In the data rows, the value 128 means zero.
Here are some numbered points:
[107 125  93  97 143 165 167  62  74 141 110  73 105 130 115 149 140 166
 109  68 129  93 114 152 108  93 108  98 113 152 187 142] 0
[128 127 148 192 117 100 125 113 160 130 111 202  78 126 122 117 135 124
 121 200 142 135 139 144 146 141 166 122 125 103  66 126] 1
[130 161  78 108 122  89 122 127 176 148 137 152  83 114 108 145 147  84
 158 180 134 114 155 120 113 172 160 155 134 121 112 127] 2
[118 102 126 156  98 144 143 139 156 101 117 105 136  91  71 129 101 134
 141  82 155 131 140 145  85 178 143 159 134 144 107  91] 3
[154 133 141 104 172 132 114 222 143 153 182 166 184 189 137 168  97  93
 139 182 123 113  89 128 150 131 123 155 167 156 143 131] 4
[129 108 126 160 102 146 136 140 152 100 115 114 133  99  76 133 114 130
 134  91 157 130 132 143  88 170 143 144 134 139 114  92] 5
[125 146 168 119 134  96 149 161 134 141 116 135 173 140 122  79 147 107
 142 163 100 138 141  93 176 145 114 106 102 110 103 148] 6
[102 124  92 104 143 154 165  73  79 129 111  79 121 134 120 154 137 169
 121  70 123  97 115 154 110  87 100 100 112 147 171 150] 7
[147 145 125 168 125  93 182 126 119 117 108 144 157 138 128  96 163 109
 137 172 110 123 152 125 149 122 133  94 124  98  83 160] 8
[116 140  85  89 133 135 142 109 149 149 119  82 144 162 127 162 135 135
 135 122 139 110 123 135  76 161 109 153 102 149 140 104] 9
[108 143 145  90 161 144  39 126  87 146 132 166 138 135 185 147 104 121
  93 108 157 150 126 113 145  91 125 150 135 101 153 146] 10
[123  83 127 189  99 140 199 162 145 106 160 134 141 146 109 110 126 143
 140 131 118 111  92 119 148 111 121 129 143 131 120 142] 11
[140 145 162 144 132 139  43 181 118 143 152 154 150 136 160 116  78 149
 110 120 144 148 142 106  94 133 126 145 147 112 128 109] 12
[173 136 127 107 150 126  89 129  86 147 170  86 111 122 221 148 108 126
 114 109 122 101 131 142 106  96 116 130 117 137 163 153] 13
[115 151 169 128 136  97 152 143 141 152 114 135 178 135 119  83 148 107
 141 165 110 139 151  96 170 141 115 115 112 123  97 134] 14
[163 126 122 132 141 141 101 172  70  96 140 156 145 113 131 135  95 103
 118  90 132 154 133 125 122  98 133 132 187 109 152 124] 15
[186 115 167 147 119 126 100 195 112  99 155 146  98 129 143 113  73 147
 109 130 106 150 116 122 112 111 145 107 171 134 119  87] 16
Which two points above are nearest to each new point? Their numbers follow each, smallest number first.
[150 146 118 177 122  92 170 136 135 117 107 145 150 137 129 104 160 108
 134 189 110 125 159 127 140 121 126  99 122 102  68 160] 8 14
[103  88 162 119 120 149  80  64 164 132 129 186  73 127 133 151 160 132
 116 155 141 152  77 175 215 100 149 141  94 157 117 134] 1 10
[113  81 110 164  99 150 119  71 169 120 151 117 100 125 196 117 149 147
 135 144 126 112  95 129 155  86 127 152 110 113 119 157] 11 13
[152 137 126 183 129 100 182 131 123 119 112 145 143 143 123  95 153 110
 138 191 113 122 153 130 147 125 134  96 135 108  74 170] 8 14
[122  96 102 101 106 142 120  71 177 107 138 131 118 175 189 155 126 124
 120 146 139 136  55 137 129 117 127 181 121 124  88 125] 9 11
[184 126 154  94 143 122  69 155 133 112 180 126 114 120 210 152 104  98
 112 135 129 124  94 144 139 124 149 165 134 139 140 132] 10 13
[ 87 154 191 103 136 100  93 127 194 179 168 178  30  73 129 135 142 106
 154 148 137  85 123  98 177 161 157 167 104 109 162 148] 1 2
[188 128 161  91 150 107  70 151 133 118 169 110 114 117 226 144 104  98
 109 125 131 134 109 138 130 124 152 155 136 134 129 135] 10 13
[131 138 173  66 178 152  75 151  75 140 129 130 148 138 143 163  80 133
  92  52 160 128 130 106 121 126 122 146 149 134 188 140] 10 15
[147 140 112 168 123 101 181 125 123 112  97 146 149 140 129 100 154 112
 137 191 105 126 148 122 142 121 129  96 128 108  76 155] 8 14
[ 98 151  93 170 110 120  98 128 184 133 117 136 158 112 117 123 130 107
 147 163 156 135 169 120  98 180 142 166 124  92  74 111] 2 5
[172 128 107 122 125 118 124 212 104 112 195  80 149 146 186  90 106 133
 123 148  64 153 127  92 109  87 100 106 163 117 144 122] 15 16
[141 145 126 174 126  99 175 126 116 114 105 149 145 135 115 104 149 116
 134 165 114 127 153 131 141 124 131  89 133 115  82 145] 8 14
[127  92 104 120 101 142 129  81 175 108 133 139 116 173 183 154 140 121
 124 153 137 126  53 135 131 131 128 171 115 124 102 125] 9 11
[164 118 133  64 151 151  98 154  82 109 133 110  87 112 107 169  67 145
  92  57 146 142 110 119  70 125 150 125 178 158 187  76] 15 16
